One vector is turned by the same rotation once a tick. Each row is the vector after some number of ticks, and that number follows the row.
The counts run from 0 to 350.
[-21   6 -16   8   4 -28 -28   9 -30  37  33 -14  40  21 -13  20 -22  20
 -14  -6  17  -2 -16  68   3 -10 -29  30   2 -24   6  36   6 -17   4   2
  13  27 -11  25  -6 -21  29   0  17  -4   4 -40 -21  10 -11 -27  -1  14
 -21 -10 -16  11  21  -1   4 -24   3  28 -21   8  -5   7  -4   2   1  -9
 -21 -21 -24   9  23]  346
[ -1  27 -13  -5  -1 -13 -11  12   5  33  20  -2  29  20 -16   7 -24  12
 -25  22  17  24 -15  64 -16  -9 -33  15 -13 -21 -18  32   5 -30  -5 -16
 -13  18 -41  24  -4  11  28  24  24 -13  -7 -47  12   3   4 -13 -15  -2
 -13  -5 -11   4  20 -10  -5  12   2  28 -37 -15   1  -5  -5  11  -5   4
 -17 -18 -35  19   6]  51
[ -2  24   0  -1 -10  -7 -13 -13  -6  30  15 -17  48  15 -11  22   4  32
  -1  12  22   3  -5  65 -11  21  -3  16 -29 -11  -9  29   8 -25  21  20
   1  12 -20   5   5  27   9   8   0 -13  -8 -41  -9  10  13 -17 -34  -1
 -21 -16   6 -17  23   5   2  15  17  27 -37  -1  14   7   4  37 -17   8
 -29 -20 -37  17  21]  66
[-19  13 -21  11   6 -12 -14  -7 -32  16  23 -11  44   9 -14  13   6  21
  31   7 -15 -17   9  46  -7   1 -25  11 -21  -3  10  22   7 -23 -22  25
  18   5  -2  30  21  20  16  44  -4  -3  -2 -36 -22  11  12   3 -29 -18
  10  -4 -12 -15  54  13  30 -10   3  -8  -6   9  14  -1  15  31 -25 -19
  -9 -26 -10  14  31]  1
[ -2  19 -16  14   7  -9 -27  -5 -50  -4  19  -9  36  10 -16   5   2  28
  10  40   7   0  -4  53 -10 -23 -35  36 -16 -27  11   7  25  -8  -4  25
  16  15 -16  30 -23   1  19  51  -3 -14  -1  -9 -15 -17  18 -31 -11  -2
 -14 -20  -6   4   8 -15  -1 -12  30   8 -18   6 -10   5 -26  -1  -7 -17
 -19   8  -1   6  36]  162
[  3  26 -21 -14  -1  -4 -17  16 -14  28  32 -12  28  22 -26  -1  -8  11
   3   9  18   8 -18  67 -28 -12 -28  -1 -20 -15 -13  21  23 -32  -4   6
 -13   0 -15  40  -7  26  17  53  26  -6   9 -23   7 -16  15   1  -8   6
   8   6 -18  -3  47 -15  22  -2   1   1 -27 -14  -2 -12  -8   4  -4  -2
  -8 -15 -30  21  18]  186
[-19  14 -31  10   6 -28 -26   4 -32  19  33 -33  24  12 -31  -5  -8  16
   3  11   8  -5  -2  47 -10 -36 -34  27 -18 -18  18  26   7   5 -21   1
  -5  22 -20  30  11   9  42  10   0 -23   0 -34 -14  13  -4 -22  -3   5
 -12 -28  -6  20  17  11  14 -21   0  12 -17  16   9  17 -22  -3   9  -5
 -27 -17  -7   8  36]  342
[-15  29 -16   5  -7 -14 -10   8 -30  19  12   7  17  14 -11   5 -12  30
  10  17   5  24  -8  76 -15  -5 -18  30 -10  -9   5  16  -1 -32  14  14
  13  21 -29  37   8   1   7  -2  -1  -2 -11 -47 -39 -26  16  -8  -3 -28
 -15 -14  -3  -8  26  14  -6  -3  20  35 -11  -1 -28   9  17  12  -8 -22
   8 -26  -5  22  19]  127
[  4  43 -18  -7   6  -8 -31   7 -14   9  22  -8   7  21 -23 -11  -9   6
   5  33   4  24 -12  57 -34 -26 -34  21 -15  -1 -23  15  -4 -45  -2  -9
 -18   6 -35  35  17  28  18  19  -3  -9 -12 -21 -12 -24  23   9   7 -14
  16  -2 -15  -4  30  25  24   3  18  37 -34  -6 -16  17 -13 -11  -5 -16
  -4   0  -8   9  15]  117
[-28   9 -19   0  -8 -30 -16   6 -26  28  26  -8  44  20  -9  17  -1  15
   8  -8  -9 -21  -4  48  -9   0 -31  25  -3 -25   6  23   4 -27 -19  22
  -7  -2 -13  35   5   4  11  51  11   2  -8 -41 -14  22 -11   8 -21 -14
  -6  -7 -26 -20  45  14  26 -23   4  -2   7   8  -4   6  15  27  -9 -15
 -14 -37  -3  12  28]  7
[-32  25 -19  12 -13 -17 -11   0 -19   8   6   0  34  12  -9  14 -10  37
 -21  28  11  15  -1  63 -14  12 -26  10 -23   9  -8  11  12 -35   1  -2
   1  10 -40  -2  21  25   5  23 -25   4 -20 -44 -22   8  14 -18 -16 -17
 -20 -20  -8  -5  19  27  -7  -4   3  19 -17  -2 -17   0  36  22 -31 -21
 -13 -19  -4  21  18]  264
[-20  28   1   2   9  -6 -40  -8  -6  12  20 -10  32   2   4   6 -20   9
 -14  28  16  27  -5  55   5  12 -31  -3 -16  -2 -16  24  14 -47   3 -15
  12  12 -31   0  43   7  28  28 -14  -9 -22 -35   0   8  34   4 -31  -9
  12 -10   8  13  34  18  20  12 -18  17 -33 -14   5   4   0  -5 -22 -14
 -14   3 -17   2  22]  250
[-25  11 -26  20  24 -14 -30   2 -37   4  28 -27  39   9 -15 -11 -13   7
  33  52   0  -4  -3  43  -8 -12 -55  29 -16 -14  10  17  13 -19 -26  -6
   1  17  -7  21  -1 -11  26  34   3  -6  -6 -12  -8  -2  19 -19  -3  -2
  -3  -3 -21  18  26   6  41 -13  16  10 -20   1   6   5  -6  -1  -4 -25
  -9   0  -2  -3  42]  153
[-25  27 -18  12  11 -15  -6  13 -16  23  10   4  22  10  -9  -8 -24   3
  10  24  -3  33  -3  61 -14 -13 -39  10 -13   8   4  14  -9 -38 -13 -10
   3  19 -44  34  23  11  12   9   1  -2 -10 -40 -22 -22  20   0  -1 -26
   8   1  -7   9  39  25  20   0  -1  34 -14  -8 -19   9  15   2 -16 -31
  12 -18   2  24  23]  121
[-13  24 -17  13  25 -17 -23  -4 -23   4   6   5  40   8   2   0 -15   7
   6  21 -25   3  15  36  -6 -26 -44  29  -5   0   6  19 -14 -26 -26  14
  12   9 -45  34  10  21  11  42  -9  -6  -3 -27 -21   4   7 -13 -16 -24
  23  -6 -16  -5  32  21  10  -6  21  22  -7  10  -2  25 -12  16 -23 -33
 -19  -4  20  -2  24]  303
[-14  34 -24  -7 -27  -4 -17 -11 -23   3  14 -21  16   6 -21  -5   2  26
  -2  53  21  19 -10  56 -19   4 -24   9 -37   0  -4   3  24 -28  12  -3
 -24   3 -33  16  23  39  13  32 -14 -14 -26 -31  -4  -9  33  -5 -11 -12
 -22 -23   1   1  17  15   5  -2   5   9 -17 -15 -17   3   1   9 -17  -5
 -13  -3  -5  15  35]  260
[-13  23  10  15  17 -17 -26 -22   1   5   3  -4  33   0  -3  11   3  16
 -12  29  -3  12  -1  39  -1 -21 -36  18 -22 -10  -3  26   1 -18 -19  -8
   7  11 -47  10  11  12  29  62 -12 -32 -12 -31  -1  12  13 -17 -41 -12
  -5 -22  17   6  12  11   2  27   6  28 -24   8  10  30 -25   4 -20  -8
 -34  -4  -1   0  24]  236
[-19  23   6  -1   2  -5 -38  -3  -1  22  22  -5  34   5   6  11 -24  11
 -24  19  15  31  -6  64  10  18 -25   4 -11  -9 -21  25  12 -55  12  -9
  11  15 -32  -2  39  -1  19  27  -4  -8 -21 -34  -5  11  28   6 -27  -9
   6  -4   6  10  36  17  15  10 -14  22 -34 -16   1   2   7   2 -21 -12
 -20   1 -18  -1  18]  249
[-15  27 -14  22  16 -16 -19   2 -17  14  13 -18  43  19  -8  13 -14  -9
  -4  31   0   9 -13  47  -2   0 -70   4 -26   8   1  20  -8 -20 -14 -17
 -31  -3 -34   5  15  19   9  24 -14  -3  -7 -12   5   6  25 -20 -13  -1
 -16 -27  -8  18   7  24  39   4   6  17 -35   5   6  20 -24  10 -29 -15
 -19   7  -2   2  34]  85
[  3  35 -19  -3 -11 -12  -5  -2  -7  22  19 -14  20   4 -24  -1 -14  14
   4  35  12  26 -12  61  -2 -11 -27   4 -30 -13  13  23  12  -7   0  -5
 -13  19 -36  24  16  20  37  15   6 -29 -13 -44   9  -4  26 -15 -20  -4
 -27 -30   9  25  18 -10  -4  10   2  19 -29 -12  12   0 -31   6 -12   9
 -14 -10 -24  19  27]  56
[-21  12 -18  24  13 -18 -23   1 -54  -3  18  -3  46   2  -5   6 -16  22
  14  40  -2   5  -1  48   1 -11 -46  26 -18 -15  28  10  18  -9 -18  14
  21  21 -17  26  -6 -14  19  50  -4 -10  -1 -15 -15 -10  18 -31 -14  -5
 -12 -20  -8  23  19  -5  10 -19  18   6  -4   2 -10   2 -11  -1 -16 -22
 -11  -1   5   9  44]  160
[-21  29 -15  16  -1 -16  -8   4 -35  17   7  10  23   9 -12   8 -12  30
   9  17  -2  19  -1  70  -9  -5 -18  25 -12  -8  13  13  -2 -30   5  11
  28  24 -29  34  19  -4  12  -1 -10  -2 -10 -48 -43 -20  17 -12  -4 -27
 -12 -12  -4  -1  31  20  -4  -5  13  37 -11   3 -25   8  22   9 -18 -25
   7 -24  -5  25  20]  128
[ -8  25 -16   8 -15 -20   4  18 -31  28  13  13  38  21 -20  34  -3  29
  -7  -6  -1   6 -21  75 -15  -6 -21   3 -21 -13   3  16  15 -15  -8  13
   6   3 -21  37  -5  16  10  44  10   1  -1 -43 -11  -8   2 -14 -18  -4
 -21 -16  -7  -5  35 -11  -3  -7   1   4 -11   2 -15  -7  17  18 -15   1
  -2 -37 -24  36  17]  195
[-17  24 -21   7   4 -26 -45  -1 -41  -2  37 -37  26  15 -20  -1  -3   9
  31  35   0  -9  -7  44  -7 -10 -24  39 -10 -22  -1  21   7 -31 -10   2
   3  12   0  17  21  -6  29  20 -12  -4 -23 -18 -24  13  17  -2   3  -1
  -3 -16 -26   8  26  18  38 -26  16  17 -16  11  10  12  -9  -5   4 -16
 -24  -2  -6  -9  36]  146
[ -9  27  -2   1  -3 -23 -23   6 -13  28  22 -14  45  35 -10  24 -13   2
 -18  17  18   4 -22  58 -13  17 -43  21  -8 -15 -28  22  -1 -41  12  -7
 -36  -7 -28  -4  -1  12  -5  17   1  10 -15 -18   2   9   8  -6  -7   5
 -23 -16 -21  -9   5  21  27  -4  21  26 -37   4  -6  13  -3  22 -15  -3
 -29  -6 -16   5  19]  81
[-11  18 -16 -11 -11  -3 -20 -15 -28   9  27 -10  44  19   6  10   1  11
  21  33   2   0 -18  57 -14  14 -33  31 -11  -4   0  18  -9 -39  12  21
 -20  -4 -26  43 -10   9  -3  25   6  11 -10 -15  -7 -16  23 -14  -6 -18
 -10   5 -18 -23  20  11  20 -19  39  30   3 -17 -23  14   1  24 -24 -20
   1   0  -1  -7  36]  292
[-24  16  15  23  15 -20 -17  -8  -4  14  -2  15  49   5   7  28  -1  19
 -24  19  -4  10  -5  46   5  -3 -35  20 -18 -12  -8  25   1 -25 -12 -12
  20  13 -47   7   4  -1  12  60   0 -16 -13 -37  -8  10   2 -24 -43 -16
 -12 -12  11  -2  12   6   1  26   6  27 -22   7  -2  23   6  14 -23 -13
 -25 -15  -5   7  15]  234
[ -2  18 -21  -8 -11 -14 -17  -9 -21  16  30 -27  30  19 -27   1  17  16
  30  15  -5 -26  -1  46 -22 -11 -23  27 -21 -21  -1  19   6 -18 -12  30
 -18  -8  -4  42   3  31  20  49   5 -14  -4 -32  -8  12  10   6 -16 -13
  -1  -9 -22 -27  38  10  25 -13  21  -7  -4   7   3   6  -8  30  -5  -9
 -15 -27  -7   7  33]  4
[-23  -6  -6   7  12  -5 -14   1 -21  33  24  -2  42  15  -3  24 -13   5
  -6  -6   1   3 -15  61  16  -7 -63  16  -1 -22  19  29  -4 -13  -1  10
   7   8 -19  47  -4 -21  30  37  26 -13   6 -36  -5  -1   0 -14 -19 -17
 -19  -4   2   3  20 -10  23  -8  -4  11 -11  -7 -15   9 -12  16 -16 -10
   9 -22 -19   0  28]  22
[-11  28  -6 -25 -24 -25 -33   3 -10  20  35   0  25  16 -13  13 -11  18
 -26  13  11   9 -17  45 -17 -14  -7  28  -6 -28 -19  32  11 -39  -9  -8
 -10   9 -46  35   2  19  29  54  25  -9 -25 -38  15  13  -7  -9 -17  -4
  -6   1  -8 -10  23  -7  -3  -6   6  23  -9 -15  -6   9  -9   0   1  14
 -35 -15 -23   0  13]  43
[  5  20 -18  -2   3   0 -43 -19 -20   3  28 -39  35  27 -10  13   2   9
  11  26   8  -3 -20  68  -4   2 -41  17 -12   2 -15  24 -15 -33  21  11
 -14  -5  -7  25  13  13  18  -4 -21  -1  -7  -9 -19  -5  36  -6   7  -2
  -6 -11 -18  -8  20  14  24 -16  24  26 -27   1   6  19 -26   9 -27 -26
  -8   7 -17 -12  25]  283
[ -6  37 -12  15 -12 -16 -12  -7 -26  12  11  -5  38   4 -12  23  -9  24
   1  22   3  16   0  58   7  14 -15  -4 -37  -3  13  21  13 -12   4   4
  17  23 -24   5  31  20  26   9 -18 -16 -18 -44  -5   7  25 -22 -33  -8
 -25 -36  13  18  24   3   3   9  -2  15 -27  -1  20   0 -13  15 -26   6
 -19 -11 -25  17  32]  62
[ 13  28  -4 -13   8  -5 -33   5 -23  24  29   9  19  19  -5   6 -21  14
  -6  -5   3  15  -3  69  -2 -11 -32  37  14 -30  -7  21   1 -48  16  30
  23  19 -18  45   9  -2  21  11  15  -7   1 -31 -21 -12  13  14  -7 -20
  14   0 -14 -13  37   3   9  -6  14  28 -33  -3 -18   3 -17   1  -4 -17
  -3  -6 -13  -3  11]  315
[-13  21 -13   0   6 -16  -7  17   3  39  14   3  33  13  -8   4 -33  12
 -22  15  17  29 -11  67  -6  -3 -34   8 -14 -12 -11  32   2 -29 -10 -17
  -5  22 -41  19   8   4  26  19  28 -14  -5 -51  11   5   2 -16 -22   0
 -10  -3  -7  12  30  -8  -6  15  -8  28 -32 -16   4  -2   4  14 -11  -5
 -13 -25 -34  18  10]  52
[-26   6 -14   9   9 -11 -15  12 -35  24  22 -10  46  18  -3  -2 -16  15
  17  34  13   3 -12  58  -8   0 -47  38  -7 -27  11  14  17 -24  -2  12
  -1  15 -19  31 -30 -23   7  41  25   1   4 -21 -13 -16  10 -27  -3  -6
 -18   5 -20   6  20  -8  14 -18  24  17  -9  -8 -17   1   7  11   2 -24
  -4 -12   0   9  35]  157
[ -6  15 -11  -6  -3 -19 -33 -16 -21  15  30 -42  20  12 -21  -8   9  18
  34  22  15  -8  -6  51 -20 -13  -4  48 -12 -21   2  28   3 -26  10  27
 -10  16  -8  28   6   6  27   9   0 -21 -10 -35 -37   2  12   4  -2  -8
  -7  -9 -10 -15  32  27  17 -15  26  29  -9  14   9  26 -11   6  12 -14
 -27 -16   1   1  35]  140
[  0   8   0  -9  10  -8 -31 -12 -15  24  27 -24  46   9  -2   1   3  21
  -3  -2  18  -8   0  58 -16 -18 -19  27 -10 -22  -4  29  21 -25   7  42
   7  12 -16  33 -26  11  21  59  20 -19  18 -19 -16  -7   4 -15 -20  10
  19   2   2  -8  39  -8 -10  -9  18  15 -11   4  -4  15 -25   5  -3 -11
 -34  -6  -3  12  29]  171
[  3  33 -14  -5   0 -12 -26 -10 -28  -3  16   5  36  25  -4  14   0  21
   3  30  -8  -2  -3  46 -23 -14 -32  47  -5 -10 -10  13  -8 -38  -2  24
  -2  -1 -35  40 -17  25  -1  44  -1   8  -6 -17 -15 -11  11 -16  -8 -23
   3  -4 -21 -27  10   6   7  -8  51  30 -14   4 -21  19  -7  17 -21 -23
 -16  -3   5  -4  16]  299
[ -5  28   8  -4  -6 -15 -42 -20  -5   7  20 -23  22   2  -5   5 -10   9
 -16  25  13  24  -9  49  10  -6 -24  10 -11 -19  -7  26  11 -31   9   0
   0  10 -41  10  36   6  36  38 -14 -29 -25 -34  -3  10  25   6 -26  -5
  -5 -30  19  13  22  12   0  11  -6  22 -18  -3   8  24 -37 -15 -12  -3
 -35  12   1  -4  32]  244
